What is the hidden score of each row? Scores go from 0 to 20, and 10 is about the middle. The score is a weighted sum of the row's numbers plus the product of two more (or one squared), each taken from its middle value.
[ 0.5 -1.3 -0.1  0.8 -1.4  0.2 -0.2  0.7 -0.6  0.1 -0.6 -0.2 -0.6 -1.9
 -0.6 -0.9] -> 3
[-0.8 -0.1 -1.7 -0.1 -0.5 -0.4 -0.4  0.5  0.7 -0.6  0.1  0.7  0.4 -0.5
 -0.3 -1.9] -> 11
[-1.7  0.4 -0.6 -1.6 -1.1  0.3  0.3  1.1 -0.5 -1.3 -0.5 -0.8  0.5 -1.4
  0.4 -1.5] -> 7
[-1.   0.3  0.7 -0.6 -0.2  0.8 -0.3  0.2 -1.4  0.  -0.2 -0.9  0.9  0.1
  1.  -0.7] -> 11
[ 0.9 -1.3  1.4  0.5  0.   1.   1.6  0.1  0.1  0.7  0.1 -0.1 -1.  -0.3
  0.1  0.9] -> 9
[ 1.5  0.5  1.1  0.3  1.5 -0.4 -0.8 -2.   1.   0.8  0.1  0.   0.1  1.1
  0.1  2.6] -> 9
[ 0.9 -0.1  0.3  0.5 -1.2  0.1  2.   1.3 -0.7 -1.1 -0.5  0.2  0.7 -1.4
 -0.2 -0.2] -> 13
[ 1.  -0.2  0.  -0.3 -1.2  1.2  1.6  1.3  0.5  0.4 -0.3 -0.3 -0.1 -1.6
 -1.5 -1. ] -> 12
[-0.7  1.1 -0.7 -0.7  1.1 -1.4 -0.8 -1.3  0.4  0.9  0.8  0.2  1.1  1.1
  0.6 -0.3] -> 13
[-1.6  1.4  0.  -0.9  0.3  0.  -1.4 -1.7  0.  -0.6  0.5  0.3  0.9  0.8
  0.4  0.2] -> 17
[-1.2  0.6 -2.8  0.3 -1.3 -0.8 -1.3  0.7  1.8 -0.7  0.3  0.1  0.9  0.7
  0.  -1.1] -> 18
[ 0.7 -1.8  0.6 -0.4 -1.6  1.2  0.9  0.7 -1.1 -0.6 -0.9 -0.3 -1.3 -1.4
 -0.4 -0.5] -> 10
[ 0.2  0.6 -2.1 -0.6 -1.3 -1.   0.6  0.3  0.2 -1.   0.1  0.4  0.3 -0.8
 -0.4 -1.4] -> 14
[-1.3 -1.1 -0.2  0.5 -1.6  1.1  0.6  0.1 -0.5 -0.9 -0.8 -0.4 -0.3 -0.9
 -0.1 -1.6] -> 10
[-0.6  0.8  0.9 -0.7  0.8  0.7 -1.1 -2.   0.1  0.6 -0.7 -0.7  0.3  0.6
  0.4  0.5] -> 12
[-0.7  1.9 -1.3 -0.4  0.7 -0.8 -1.2 -1.2 -1.   0.2  0.1  0.6  0.9  1.
  0.9 -0.3] -> 10
[ 1.7  0.   0.3  0.2 -0.8 -0.1  1.6  1.3  1.2 -0.5 -0.5  0.3  0.4 -1.6
 -1.   0. ] -> 11
[-1.4  1.6 -1.6 -1.4  0.8 -0.6 -1.   0.5 -1.  -0.3  0.6  0.5  0.9  0.4
  0.7 -1.4] -> 10
[ 0.5  0.5  1.4 -0.2  0.8  0.5  0.6 -0.1 -0.2  1.8  0.2 -0.4 -0.4  0.8
  0.3  0.4] -> 9
[-0.7  0.4 -1.7  0.6  0.6 -1.3 -0.7 -1.2  2.   1.9  0.7  0.   0.6  0.8
  0.2 -0.3] -> 7
[ 0.8 -1.2  0.5 -0.5 -0.8  0.7  1.2  1.2  0.  -0.9 -0.4 -0.3 -0.7 -0.6
 -0.4  1.4] -> 15
[-0.9  1.1 -0.7 -0.2  1.2 -1.1 -0.9 -1.1 -0.5 -0.8  0.2  1.1  1.   0.9
  0.3 -0.3] -> 10
[-0.6  0.9 -1.1 -0.3  0.2 -1.2 -0.9  0.   1.9  1.5  0.5  0.2 -0.1  0.8
 -1.  -0.3] -> 9
[-0.1 -1.1 -0.6 -0.3 -1.7  0.2  1.4  1.3 -2.  -0.8 -0.3  0.3  0.4 -1.3
 -0.2 -0.9] -> 14
[ 0.1  1.5 -0.4 -0.2  1.  -1.9 -0.5  0.7 -1.3 -0.8  0.2  0.4  1.6  0.3
  0.   0. ] -> 6
[-1.8  1.3 -0.1 -0.5  0.9 -1.7 -1.1 -1.4  0.3  0.   0.4 -0.2  1.1  1.3
  0.9  0. ] -> 12
[-0.4  1.2  1.4  0.1  1.8  0.8 -0.1 -0.5  0.4  1.4  0.8 -0.6 -0.4  1.4
  0.5  1. ] -> 10
[ 0.3 -1.2 -0.1  0.5 -0.7  0.5  0.3  0.1  1.1  1.3 -0.1  0.1 -1.4 -0.2
 -0.2 -1.5] -> 11
[ 0.9  0.3  1.7  0.3  1.3  0.2  0.3 -0.5 -0.7  1.3  0.1  0.  -0.8  0.5
  0.2  1.6] -> 7
[ 1.  -1.1  0.9  1.4  1.1 -0.2 -0.5 -0.8  0.6  1.1  0.1  0.9 -0.5  0.1
  0.2  1.3] -> 7
[-0.1  0.8  0.4  0.  -0.4  1.1 -0.3 -0.6  0.3  0.1 -0.7 -0.5  0.   0.8
  0.4  1.2] -> 13
[ 0.4  0.4 -0.9  0.5 -2.5  0.7  0.8  1.2 -0.1 -1.3 -0.8 -0.6  0.2 -1.5
 -0.3 -0.3] -> 10
[-0.6 -0.4  1.3 -0.6  1.8 -0.5 -0.8 -0.4  0.8  0.9  0.3 -0.1  0.3  1.5
  0.   1.3] -> 10
[-1.8  0.1 -0.4  0.  -0.9 -0.5 -0.2 -0.2 -0.7 -1.3  0.1  0.4  0.8 -0.1
 -0.3 -1.3] -> 9
[ 1.5 -0.7  1.4  1.1 -0.7  1.2  1.2  0.2  0.8  0.3 -0.1 -0.4 -1.6 -0.3
 -0.1  0.4] -> 10
[-1.3  2.5 -0.7 -0.8  0.5 -1.  -1.1 -0.5 -0.2 -0.3  0.  -0.2  1.5  0.
  0.6  0.1] -> 8
[-0.8 -1.2  1.   0.9 -1.3  1.8  1.3 -0.1  0.8  0.8 -0.2 -1.  -1.  -0.9
  0.7 -0.1] -> 13
[-1.2 -1.  -0.7  0.1 -1.7  0.3  0.7  0.6  1.2 -0.1 -0.1 -0.3 -0.1 -1.8
 -0.3 -0.9] -> 14
[ 0.4 -1.4 -0.5  0.9  1.3 -0.4 -0.9 -1.5  0.9  1.3  0.5  0.8 -0.9  1.7
  0.5  1.1] -> 1
[ 0.8 -1.1 -0.1  0.5  1.  -0.8  0.3  0.   1.5  1.2  0.5 -0.6 -0.9  0.3
  0.2  0.4] -> 9
[ 0.7  0.6 -0.5 -0.1  0.9 -1.6 -0.8  1.2  1.2  0.1  0.4 -0.5  0.1  0.6
 -0.1  1.9] -> 9
[ 0.3 -0.8  0.1  0.2 -1.2  0.7  1.3  1.7  0.1 -1.  -0.5  0.   0.2 -1.4
 -0.7 -1.6] -> 10
[-0.3  1.9 -0.1 -0.1  1.4 -0.4 -0.8 -2.  -0.5  1.8 -0.4  0.3  1.2  0.8
  0.4  1.6] -> 7
[ 0.4 -1.   0.3  0.8 -1.3  0.7  0.6  0.   0.   0.8 -0.6 -1.2 -0.7 -0.8
 -0.7 -0.6] -> 7
[-0.4  0.7  1.2 -0.3  0.4  0.7 -1.3 -1.3 -1.6 -1.3 -0.2 -0.2  0.2  0.3
  0.8  0.6] -> 12
[ 0.9  0.2 -0.7 -0.3 -0.3 -1.7 -0.6  0.1 -1.  -0.6  0.6  0.3  1.  -0.6
  0.3  0.7] -> 11
[-0.7 -0.9 -1.9  0.2 -1.6  0.  -0.6  0.2 -0.6 -0.4  0.4  0.   0.2 -0.5
 -0.5 -1.5] -> 11
[-0.5  0.4  1.6  0.3  0.7  0.6 -0.1  0.3 -0.8  0.   0.5 -0.6 -0.2  0.7
  0.4 -0.3] -> 8
[ 0.2 -0.5  0.2  0.  -0.7  1.5  1.4  0.9  0.4 -0.3 -0.9 -0.6 -1.  -1.
  0.2 -1.1] -> 11
[ 1.  -1.1 -0.7  0.3 -0.8 -0.5  0.4  1.1  0.4  0.2  0.3  0.3 -0.7 -0.9
 -0.8 -1.1] -> 9
[ 0.5 -0.5  1.  -0.3 -0.9  2.   1.5  0.2 -0.5 -1.7 -0.7 -0.8 -0.1 -1.
  0.2 -0.6] -> 14
[ 0.9 -0.9  0.6  0.  -0.6  0.8  1.8  0.8  1.8  0.5  0.3 -0.4 -0.7 -1.2
 -0.7  0. ] -> 15
[ 0.2  1.4  0.7 -0.2  1.4 -0.3 -0.5 -2.4 -1.7  0.6 -0.1  0.2  0.5  1.5
  0.1  1.6] -> 6
[-1.7  0.7  0.5  0.1 -0.5  1.1 -0.1 -1.2  0.4 -1.  -0.4 -0.6  0.4 -0.4
  0.5 -0.1] -> 13
[-1.1 -0.3 -0.8 -0.4  1.5 -1.1 -1.9 -0.6  1.6  2.   0.7  0.3  0.7  1.1
  0.2  1. ] -> 10
[ 1.2  0.1  0.9  0.3  0.9  0.6 -1.1 -1.8 -1.6 -0.1  0.2  0.2  0.1  1.6
  0.1  1.3] -> 7
[-0.3  0.5 -0.6 -0.4  1.5 -1.  -1.5 -0.9  0.6  0.8  1.   1.6  0.6  1.9
  0.   0.7] -> 10
[ 0.3 -1.4  0.7  0.8 -1.7  1.6  1.6  0.2  0.6  0.6 -0.9 -0.4 -0.7 -0.7
 -0.8  0.5] -> 13
[ 0.4  1.  -1.1 -0.6  0.8 -1.7 -1.4 -1.9  0.8  0.3  0.2  0.1 -0.1  1.2
 -0.3  1.1] -> 10
[-0.3  2.2 -1.4  0.3  1.3 -1.7 -1.6 -0.8  1.4  0.5  0.9  0.6  0.5  0.8
  0.   0.4] -> 9
[ 1.  -0.9  1.4  0.4  0.9  0.6  1.   0.7  0.   1.9  0.1 -0.9 -0.6  0.
 -0.1  1.5] -> 6
[ 0.6 -0.4  1.4  0.9  0.3  1.3  0.3 -0.8 -0.8 -0.1 -0.3  0.5 -0.2  0.9
  0.7  0.3] -> 9
[ 0.9 -0.5  1.2 -0.1 -0.5  1.6  1.9 -0.3 -0.5 -0.8 -0.7 -0.3 -1.  -0.3
  0.5 -0.3] -> 15
[ 1.9 -1.  -0.5  0.7 -0.5 -0.6  0.4  1.4  2.1  0.2  0.2  1.1 -0.3 -0.8
 -0.5  1.2] -> 13
[-0.8  1.9 -1.2  0.2  1.8 -1.5 -1.5 -0.6  1.5  0.9  0.5  0.9  0.9  1.6
  0.3  0.6] -> 9
[-2.   0.8  1.1 -0.7  1.1  0.7 -0.6 -0.3 -2.1 -0.8 -0.2 -0.3  0.9  0.6
  1.3  0.1] -> 10
[ 0.1  1.7 -0.5 -0.6  1.6 -1.3 -1.1 -1.5  0.9  0.8  0.3  0.4  0.7  1.3
  0.4  0.8] -> 12
[ 2.7 -1.2  0.6  0.7 -0.6  0.3  1.8  0.9 -2.1 -0.7 -0.4  0.  -1.1 -0.5
  0.3  0.3] -> 10
[ 1.2 -1.6  0.5  0.5 -0.2  0.2  0.8  2.1 -0.8  1.3  0.1  0.1 -1.  -0.2
 -1.   0.5] -> 7
[ 2.1 -1.6  1.6  0.5 -0.3  1.6  1.3 -1.   0.1 -0.5 -0.2 -0.1 -1.5  0.3
 -0.2  2. ] -> 10
[ 1.  -2.2  0.8  1.2 -0.5  1.1  0.3  1.2  0.5  0.4 -0.4  0.2 -1.3 -0.5
 -0.8 -0.4] -> 7
[-0.2 -0.2  0.2  0.3 -0.6  1.4  1.6  0.7  1.1 -1.3 -0.1 -0.4 -0.6 -0.8
 -0.9 -0.3] -> 13
[-1.3  0.1 -2.1 -0.1 -0.5 -1.  -1.5  0.3  0.9  0.5  0.5  0.5  1.  -0.3
 -0.2 -1. ] -> 10
[ 1.3 -1.4  0.1  0.  -0.8  0.7  1.3  0.8  1.1  0.8 -0.2 -0.7 -1.2 -0.5
 -0.9  0.8] -> 14
[-0.1 -1.2  0.2  0.2 -1.1  0.7  2.2  0.9  0.2  0.6 -0.7 -0.5 -0.7 -1.9
 -0.5  0.7] -> 11
[-1.5  2.2 -2.3 -0.7 -0.1 -1.3 -0.4  0.6  0.2 -0.2  0.1  0.9  1.6 -0.3
  0.4 -1. ] -> 11
[-0.8  0.6 -1.1 -0.3  1.4 -0.9 -1.3 -0.9 -0.9  0.   0.2  0.3  0.5  1.2
  0.6 -0.3] -> 9
[-1.4  1.  -0.4 -0.2 -0.7  0.4  0.1  0.5 -1.3 -0.7 -0.5 -0.2  1.  -0.6
  0.  -0.6] -> 7
[ 1.3 -0.7  0.6  0.2 -1.5  1.6  1.5  0.3  0.4 -0.2 -0.9  0.2 -0.5 -1.1
 -0.4 -0.4] -> 14
[ 0.9  0.2  1.  -0.2 -0.2  1.3  1.9 -0.1 -0.3 -0.6 -0.6 -0.5  0.3 -1.2
  0.2  0.3] -> 14
[-1.9 -1.2 -1.1 -0.8 -2.  -0.6  0.8  1.4  0.2 -0.9  0.3 -0.8  0.5 -0.4
 -0.5 -1.2] -> 19
[ 1.3 -2.3  0.7  0.6 -1.5  1.   1.3  0.8 -1.5 -1.1 -0.6  0.4 -0.5 -1.3
 -0.6 -0.9] -> 10
[-1.   0.1 -0.1 -0.6 -0.1  0.8  0.5 -0.6 -1.5 -2.  -0.9 -0.5  0.2 -0.4
  0.1 -0.8] -> 9
[ 0.1 -0.3 -1.  -0.4  0.6 -1.6 -0.8  0.4  1.2 -0.4  1.1  0.6 -0.8  0.1
 -0.3 -0.9] -> 17
[-0.2  1.8 -1.  -0.6  1.  -1.3 -1.8  0.1 -1.7 -0.9  0.8  1.   1.2  1.
  0.1 -1. ] -> 5
[ 0.4 -0.6  2.3  0.5  0.8  1.1  1.8  0.4 -0.1  0.2 -0.1 -0.8 -0.3  0.
 -0.7  1.3] -> 10
[-0.2 -0.7  0.   0.3 -1.1 -0.1  0.6  0.6  0.9 -0.2  0.5  0.6 -0.4 -1.2
 -1.3 -1.2] -> 11
[ 0.   0.7  0.  -0.4 -1.8  0.9  0.7  0.6 -1.4 -1.4 -0.5 -0.6  0.9 -1.2
 -0.1 -1. ] -> 9
[ 0.4 -0.6  0.7  0.2  0.4  0.5 -1.  -1.1  1.   0.4  0.1  0.4 -1.3  1.2
 -0.1  1.6] -> 11
[ 1.9 -0.2  0.5  0.6  0.1 -0.8  0.3  0.   1.7  0.8  0.  -0.7 -0.9  0.7
 -0.2  1.7] -> 8
[-0.2 -1.3  0.1  0.  -1.4  0.6  0.8  0.4  1.5 -0.1 -0.1 -0.4 -0.4  0.3
 -0.6  0.4] -> 16
[-0.7  1.3  0.3  0.1  1.8 -0.9 -1.5 -0.8  0.4  1.7  0.8 -0.4  0.4  2.
  0.5  0.6] -> 6
[ 0.6  0.8 -1.3  0.4  0.6 -1.5 -1.2  0.3 -1.   0.4  0.8  0.6  1.1  1.
  0.8  0.6] -> 8
[-1.7  1.5 -0.8 -1.4  0.8 -0.7 -1.  -0.7 -1.1 -0.8  0.2  0.   1.1  0.4
  0.8 -0.7] -> 12
[-1.4  0.2 -1.7 -0.4  0.8 -0.2 -2.  -1.1  0.4 -0.1  1.1  0.5  0.6  1.1
 -0.2 -0.2] -> 12
[-0.4 -0.6  1.1  0.6 -0.9  1.2  0.4  0.2 -1.2 -1.5 -0.7 -0.5 -0.9 -1.1
  0.   0.7] -> 5
[ 1.6 -0.9  1.5  0.6 -0.9  1.1  0.9  0.8 -1.2 -0.1 -0.8 -0.7 -0.7 -1.
  0.3  1.5] -> 8
[-0.5 -1.8  0.9  0.  -0.4  1.2  0.5  0.3 -0.2  1.6 -0.3 -0.5 -1.1 -0.4
  0.  -0.1] -> 9
[ 0.8 -1.   0.2  0.6 -0.6  0.   0.4  0.9  0.5 -0.3  0.  -0.3 -1.2 -0.7
  0.  -0.3] -> 10
[-1.2  0.4 -1.1 -1.6  0.2 -1.3 -1.1  0.  -0.1 -0.8  0.6  0.8  0.9  0.
  0.1 -1.2] -> 16
[-0.6 -1.2 -0.7  0.2 -0.2 -1.1 -0.8  0.3 -0.3 -1.8 -0.4  0.7  0.6 -1.
 -0.1 -0.3] -> 7
[-1.1 -0.2 -0.6 -0.6 -1.9  0.6 -0.1  0.2 -1.1 -1.  -0.9 -0.5  0.9 -0.4
  0.1 -0.6] -> 15
[-1.8  0.6 -0.6 -0.2 -1.6  0.4 -0.1  1.2  0.5 -1.  -0.9 -1.1  0.5 -1.3
  0.1 -0.8] -> 3
[ 1.6 -1.   1.1  0.4 -0.5  0.6  1.   0.5  1.   1.5  0.2 -0.7 -1.2  0.1
 -0.3  1.3] -> 8
[ 0.8  0.6  1.1  0.   1.6  0.6  0.7 -0.4 -0.2 -0.4  0.5 -0.2 -0.1 -0.3
 -0.6 -0.3] -> 8
[-1.   1.1 -1.  -0.9  1.2 -1.9 -1.7 -0.7  0.6 -0.4  0.7  1.   0.5  0.3
 -0.3 -0.2] -> 14
[-1.   2.7 -0.9 -0.7  1.3 -1.2 -1.9 -1.1  1.5  2.3  1.   0.   1.2  1.5
  0.5  0.3] -> 13
[ 0.5 -0.6  0.7 -0.6 -1.   1.  -0.4 -0.4 -1.4 -0.7 -0.7 -0.2 -0.7  0.6
 -0.3  0.1] -> 11
[ 0.9 -0.9  1.2  0.5 -0.9  1.9  0.6  1.2 -0.8 -0.4 -0.7 -0.8 -0.5 -0.7
  0.  -0.2] -> 8
[-0.4  0.7 -0.8  0.4 -1.   0.2 -0.1  0.5 -0.1 -1.1 -0.5 -0.5  0.  -1.
 -0.2 -1.2] -> 2
[-0.4 -0.6  1.4  0.9  0.5  1.5 -1.6 -1.9 -1.1  0.9 -0.3  0.5 -1.4  1.6
 -0.1  0.7] -> 2
[-0.3  0.2  0.  -0.6  1.8  0.3 -1.2 -1.9 -0.4  0.1  0.5  0.9 -0.1  1.5
  0.1  0.6] -> 12
[ 0.4  1.2 -0.2 -0.6  0.2  0.1 -0.5  0.3 -1.8 -1.3 -0.3  0.6  0.4 -0.4
  0.5 -0.2] -> 5
[ 1.2 -0.2  1.   0.9  0.9 -0.8 -0.4  0.1 -0.3  1.3  0.2 -0.9 -0.6  1.2
  1.3  1.9] -> 3
[ 0.3 -0.8  0.5  1.  -1.4  1.2  0.9  0.  -0.4  0.6 -0.6 -0.4 -0.3 -1.
 -0.2 -0.9] -> 8
[-0.6  0.3  0.9  0.  -0.4  0.9  0.2 -0.7 -1.7 -0.8 -0.5  0.  -0.1 -0.1
  0.5 -0.2] -> 9
[ 0.6  0.7  1.   0.   1.1  0.2 -0.4 -1.1  1.3  0.5  0.1 -0.2 -0.5  1.1
  0.5  1.8] -> 14
[-0.4  0.1 -1.7 -0.3 -0.6 -1.1 -0.7  0.   1.   1.1  0.5  0.1 -0.1  0.9
 -0.3 -1. ] -> 12
[ 0.  -0.8 -0.2  0.   0.5 -0.6 -0.9 -0.1  1.   2.   0.7  0.8 -0.8  0.8
 -1.   0. ] -> 6
[ 0.2 -0.9 -0.4 -0.1 -1.3  1.5 -0.1  0.1 -1.5 -2.8 -0.4  0.3 -0.2 -0.8
  0.  -0.5] -> 9
[ 1.4 -0.9  1.   0.4 -1.2  1.9  0.9  0.8  0.8  0.3 -0.4 -0.2 -0.7 -0.7
 -0.5  0.3] -> 13
[ 1.1  1.5 -1.   0.2  0.8 -1.3 -0.7  0.9  0.1 -1.4  0.2  0.6  0.7  0.3
  0.   0.2] -> 6
[ 1.1 -0.2 -0.4  0.6  0.5 -0.5  0.1  0.6  1.1  2.   0.5 -0.4 -0.9  0.5
 -0.5  0.8] -> 6
[-0.6  0.8  1.   0.6  0.9  0.6  0.1 -1.9 -0.2  1.5 -0.2  0.   0.   1.1
  0.3  1.3] -> 3
[-0.1 -0.8  0.8  0.7 -0.5  0.4  0.2  0.9  0.3  0.7 -0.7 -1.2 -0.2 -1.
  0.2 -0.3] -> 6
[ 1.1 -0.1  0.2  0.7  1.5 -1.4 -0.2  1.3  1.3  0.1  0.7  0.6 -0.3 -0.2
 -0.2  0.3] -> 10
[ 1.1 -0.7  1.6  0.4  0.9  0.6  0.9 -0.6  0.2  2.2  0.1  0.6 -0.1 -0.5
 -0.4  1.2] -> 7
[ 1.1 -0.8 -0.3  0.6 -0.6  0.1  0.9  1.7  2.   0.7 -0.1 -0.4 -0.8 -0.9
 -0.4 -0.4] -> 11
[ 0.6 -0.3  1.1  0.7  0.9 -0.1  0.4  0.2  0.8  1.2  0.4 -0.4  0.8  0.5
  0.2  1.8] -> 7
[-0.5  0.2  1.7 -0.2 -0.3  1.6  1.7  0.4 -0.6 -0.1 -0.9  0.4  0.1  0.
  0.3  0.2] -> 14
[ 1.1  0.4  1.4 -0.2  1.8 -0.4 -0.2 -2.4 -0.4  1.   0.3  0.3 -0.3  1.4
  0.8  0.3] -> 12
[ 0.6  0.  -1.  -0.5  0.9 -1.1 -1.  -0.3  1.8  1.6  0.6  0.2  0.2  1.1
 -0.4  1.7] -> 11
[-0.4 -0.8  0.1 -0.5 -1.9  1.   0.9  0.4 -1.1 -1.5 -0.7  0.1  0.2 -1.7
  0.6 -0.7] -> 16
[ 1.  -2.8  1.3  0.3  0.2 -0.1  0.1 -0.3 -0.7  1.5  0.2 -0.4 -0.7 -0.4
  0.   2. ] -> 2
[ 1.4 -1.5  1.4  0.9 -0.1  0.6  1.3  0.8 -2.  -0.8 -0.2 -0.7  0.  -1.1
  0.6  0.5] -> 8
[ 0.7 -0.9  0.3  0.  -1.   0.7  1.   1.   0.3 -1.  -0.6 -1.4 -0.4 -1.5
 -0.6 -1.2] -> 6
[ 0.5 -0.6  1.2  1.1  0.8  0.8  0.2 -0.6  1.2  2.1  0.1 -0.4 -1.3  0.3
 -0.5  1.9] -> 3
[ 0.1 -1.1 -1.5 -0.1 -1.3 -0.3 -0.3  1.4  0.8 -0.1  0.2 -0.2  0.  -1.1
 -0.1 -1.3] -> 12
[ 2.4 -1.4  0.3  0.5 -0.6  0.2  0.9  1.   0.3  0.7  0.4  0.2 -0.9  0.
 -0.8  0.4] -> 10
[-1.1  1.5 -0.9 -0.8  0.1 -0.4 -0.4  0.5 -0.1 -0.8 -0.3  0.   0.8  0.2
  0.  -0.9] -> 8
